(in the rows, 128 means zero)
The rows of R fall into a few groups, which share some directions, and each row is roughly a mix of its group's hidden directions.
R, 139 rows:
[[138 129 119  86 180 132 149  69 119 128 164 115 146]
 [121 169 132 129 120 167 133  73  89 160 149  98 143]
 [ 79  82 164 123 150 133 156 104 127 139 120  86 100]
 [140  80 154 123 120 128 183 109 132  99 101 109  84]
 [143  94 131 126 135  85 163 151 157 128 124 118  61]
 [137 116 162 140 110 142 169 204 138 144 124 150 123]
 [ 78 142 128  91 122 190 100  96 136 148 120 130 111]
 [132 183 102 172 114  97 105  84 135 111 119 106 114]
 [149 146 151 122 106  68 141 195 111 124 127 134 126]
 [163 157 164 185 129 108 154 115 169 119 153 114 126]
 [123  61  73 119 137  97 139 136 122  93 130 131 110]
 [128  76  91  78 122 105 146 159 109 124  99 151 112]
 [ 82 131 153 192 122 121 108 105 127 176 140 125 139]
 [108 139  71 141 114 130  80 115 127 126 113 186 142]
 [146 120  96 120  97  65 171 151  96 113 108 126 126]
 [105 120 100 125 141  97 102 139 150 170 132 196 139]
 [106 142 105  99 111 116  93  48 117 139 135 128 118]
 [156 156 130 110 143  46 161 126 117 114 124 121 119]
 [156 138  59 153 119 108  95 127 125  88 141 157 137]
 [161 127 113  92 129  75 114 133 142  75 103 157 148]
 [ 75 111 153 142 126 177 164  98 107 133 103 158 127]
 [145 152 139 142  81 139 148 174  89 138  80 115 109]
 [166 158 135 112 123 177 102 151 167  98 144 116  90]
 [179 126 128 181 183 137 101 132 136 112 153 115 141]
 [117 130 118 115 117 120 141  40 110 109 110 122  98]
 [126 156  69  99 112 129 154 101 136 108  86 166 121]
 [146 127 139 125 160 137 113  98 123 143 211 110 145]
 [101 142 136 109  96 184 167 104 123 134 103 173 139]
 [164  78 122 139 147 129 173 166 114 123  97 118  90]
 [ 72 112 154 151 136 148  82  85 128 149 140 100 126]
 [126 144  87 108 123 101 140 170 170 160 133 177 116]
 [ 87 145 110 136 156 127 122  58 173 126 130 123 109]
 [ 86 153  86 149 142 138 108  76 122 106 122 158  98]
 [157  74 118 144 153 117 164 152 101 109  87 119  97]
 [112 152 186 163 117 173 122 119 100 126 128  93 101]
 [122 180 147  80 138 181 139 128 104 142 152 105 122]
 [116 127 186 113  87 135 181 131 132 136 106  89 118]
 [114  78  83 147 150  86 165 110 132 110 111 123 100]
 [ 82 119 148 142  82 138 141 105 174 169 126 158 122]
 [155 186 139 116 118  56 121 109 132 111 127 130 137]
 [162  97 139 140 110 100 107 163  88 125 173 133 168]
 [123 203 169 118 130 152 149 102 115 128 135 107 102]
 [166  88 143 137 124 102 132 182  90  99 115  96 135]
 [111 170 123 121 104 125  93  79 144 138 174 133 168]
 [115 136  81 123 100  67 139 146 135 118 122 179 114]
 [122  50 118 136 136  93  99 148 131 143 137 109 159]
 [ 99 141 138 135  93 134 106 111 163 175 155 162 172]
 [ 97 167 128 135 120 183 106  62 130 130 127 132 125]
 [104 134 186 188 115 137 138 161 130 159 144 130 115]
 [108 113 162 128 109 143  68 132 109 158 157 109 172]
 [103  76 123 143  97 101 130 105 115  99 130  68 128]
 [176  91 145 111 156 143 149 167 110 105 134  80 128]
 [ 97 122 117 103 147 139  81 139 104 165 157 155 177]
 [119 106  97 104 132  68 159 149 104  89  95 138 127]
 [125 119 119 139 113  94 166 182 134 123  77 130  86]
 [106  82 149 161 135 173 136 178 113 155 106 127 110]
 [191 140  83 147 125 102 122 158 133  90 146 149 139]
 [112  90 166 148 120 144 165 109 166 121 110 102  80]
 [ 55 153 127 134 151 116 126 113 153 142 171 113 101]
 [ 66 131  97 130 109  68 135 131 143 116 100 148 128]
 [171 132 139 150 115 129 118 166  88  94 120 104 181]
 [164 183 103 123 144 119 120  90 121  91 125  93  97]
 [139 191 168 136 146 190 126 117 123 141 113 133 124]
 [128 100 160 152  90 123 126 181 179 155 138 126 148]
 [129 113 131 120 137 138 179 139 124 104  90 118  57]
 [131 106 135 134 138 102 173 135 190 142 133 135  75]
 [142 131 126 132 168 167 149 144  93  82  95 108  88]
 [158  63 142 103 132 114 154 155 115 101 109  97 103]
 [126  62 132 162 166  81 135 136  98 127 143 129 138]
 [112  61  77 112 119  99 101 144 106 113 122 123 142]
 [ 82 161 119 159 142 128  72 112 120 162 153 141 153]
 [154 120 124 136 133  37 139 146 115 104 141 128 125]
 [127 176  87 110 149 150 113 128 188 141 141 151 151]
 [129 119 127 147 168 144 123  48  94 126 117 110 141]
 [ 99 153 118 129  82 132  97  64 118 119 148  98 143]
 [114 167 107 137  97 165 145 107 110  84  86 138  97]
 [102 185 119 109 142 127  99  90 132  98 174 107 117]
 [168 138  99 129 117  86 176 131 135 112  98 110  82]
 [176  89 134 139 169 149 160 160 125  91 121 102 111]
 [100  63 123 163 184 108 118 137 140 140 119 138 120]
 [141  98 124 155 121  57 160 164  98 126 114 125 117]
 [126 124  67  89 124 107  79 113 160 131 125 129 160]
 [148 141 166 146 130 182 119 109 134 182 167 115 141]
 [154 182 106 156 137  73 101 138 110 104 155 126 129]
 [ 77 111  90 142 130  97  88 114 137 153 122 177 135]
 [103  93 142 138 119 107 140 205 122 135  94 150 122]
 [161  76 110 144 112  81 145 142  83 124 129 136 160]
 [ 98 159 142 138 158 151 154  71 126 162  96 110 108]
 [171 124  80 112 122 123  92 175 106 114 127 156 159]
 [130 101 101 180 133  84 120  75 162 116 114 132 120]
 [135  78 182 115 124 151 168 150 142 147 111  93 135]
 [146 164 111  79 126 118 169 132 140 105  75 128 101]
 [167  98 108  82  94 116  98 125 135 100 110  85 141]
 [140 133  82 110  96  82 148 142 146  88  87 138 109]
 [121 144 121 121 109 154 179  84 159 109  91 141  88]
 [125 108 141 150 158 186 120 104 175 163 158 122 113]
 [ 88 150 103 109 136 141 114  68  94 127 109 132  86]
 [114  64 140 125 153 169 100 141 141 136 142 159 165]
 [162 172 113 125  79 146  98 100 101 117 161 111 150]
 [100  92 145 153 149 121 120 191 102 104  99 131 100]
 [150  79 142 148 161 120 139 195 125 130  93 127 133]
 [176 127 121 164  87 139  88 146 110 107 172 109 123]
 [165 120 129 174 119 109 134  84 135 132  62 131 123]
 [173  76 126  93 123 113 150 177 147 140 144 133 153]
 [162 111  78  96  85  91 140 153 123  96 145 133 139]
 [109 122  74 149 136 157  84  77 115  97 133 134 126]
 [111  86 143 154 137 154 101 135 102 156 186 127 161]
 [142 201 114 103 115 174 119 126 169 135 135 138 127]
 [110 181 149 152 123 116 110  70 150 149 167 123 131]
 [146 189 131 126 128  80 115  98 117 107 169 102 119]
 [113 156  77 134 138  95  73 133  78 126 121 126 130]
 [144 117  70 113  98  86 109 168 107 105 121 152 144]
 [144 166  99 107 124  84 133 183  98 110 114 159 116]
 [ 75  97 160 162 144 157 110  86 136 152 109 106 130]
 [141 144  75 155 120 152 100 126 138 107 107 191 136]
 [ 89 103 124 104 140 200 116 116 145 136 101 153 148]
 [ 89  72 120  96 175 140 157 108 117 132 118 154 114]
 [167 128 134 112 145 151 123 133  67  82 119  97 157]
 [148 125 182 146 160 109 172 138 172 154 152 120 118]
 [120 172 155 142  78 164 139 138 174 158 133 149 129]
 [121 148 140 155  94 113  98 100 181 161 160 129 161]
 [140 138  95 107 148  78 135 117 102  65 139 107 106]
 [180  73 101 112 115 106 144 166 147 113 147 132 150]
 [142  93 105  77 167 153 123 161 101  97 105 109 129]
 [ 65 124 124 133 122 140 119 139 145 181 138 180 139]
 [151  89 162 130 122 120 183 188 119 132 130 149 128]
 [ 91  91 141 130 100  59 155 152 139 148 115 127 124]
 [164 164 149  99  92 158 160 162 163 136 132 133  99]
 [155 132  94 112 133 130 168 190 117  99  91 150 124]
 [117 196 140 125 102 173 136  83 141 136 126 150 119]
 [153 199 113 155 107 160 120 125 123 101 106 161 126]
 [128  84 158 145 176 165 146 148 142 145  87 131 100]
 [ 77  98  97 121  99  66 121 122 138 145 128 155 129]
 [ 74 146  91 132 153 141  89  89 111 142 128 153 157]
 [159 109 136 123 112 115 175 202 144 126 115 144 110]
 [146  97 139  86 109 134 168 109 104 101  97 114  79]
 [111  96 142 112 106 111 107  66 165 159 159 128 146]
 [147 137 106 124 104 166 181 108 137  75 112 136  94]
 [142 117 154  94 170 187 150 127  86 149 130 116 141]]

Here is one row of each group, with its name. Which group are the others in?
[178 170  95  95 154 154 146 144 146  90 117 125 136]  Z
[137  75 154 167 136 140 120 190 117 126 100 135 108]  C
[ 88 133 153  69 111 156 169 102 121 143 120 116 100]  E

[132 202 114 161 128 147 115  86 132 105 136 149 112]  E
[150 128  79 117 178  79 119 142  90 105 127 124 113]  Z
[100 155 158 112 103 123 146 130 122 190 111 151 175]  C
[129 146 137 120 130 151 141  86 118 101 106  89  60]  Z
[158 164  83  84 138 136 128  75 144  97 117 121 124]  Z
[106 164 141 171 139 128  82  76 144 128 159 109 117]  C
[140 104 184 107 149 182 155 138  87 119 140 119 132]  Z
[111 153 162 141  81 124 109  90 157 168 147 122 164]  E
[ 85 147 125 137 128 172 158 158  99 138  96 174 113]  Z
[124  82  98 113 144  93  88 110  83 111 122 111 161]  Z
[148 107 108  97 163 123 141 197  89 113 115 133 114]  Z
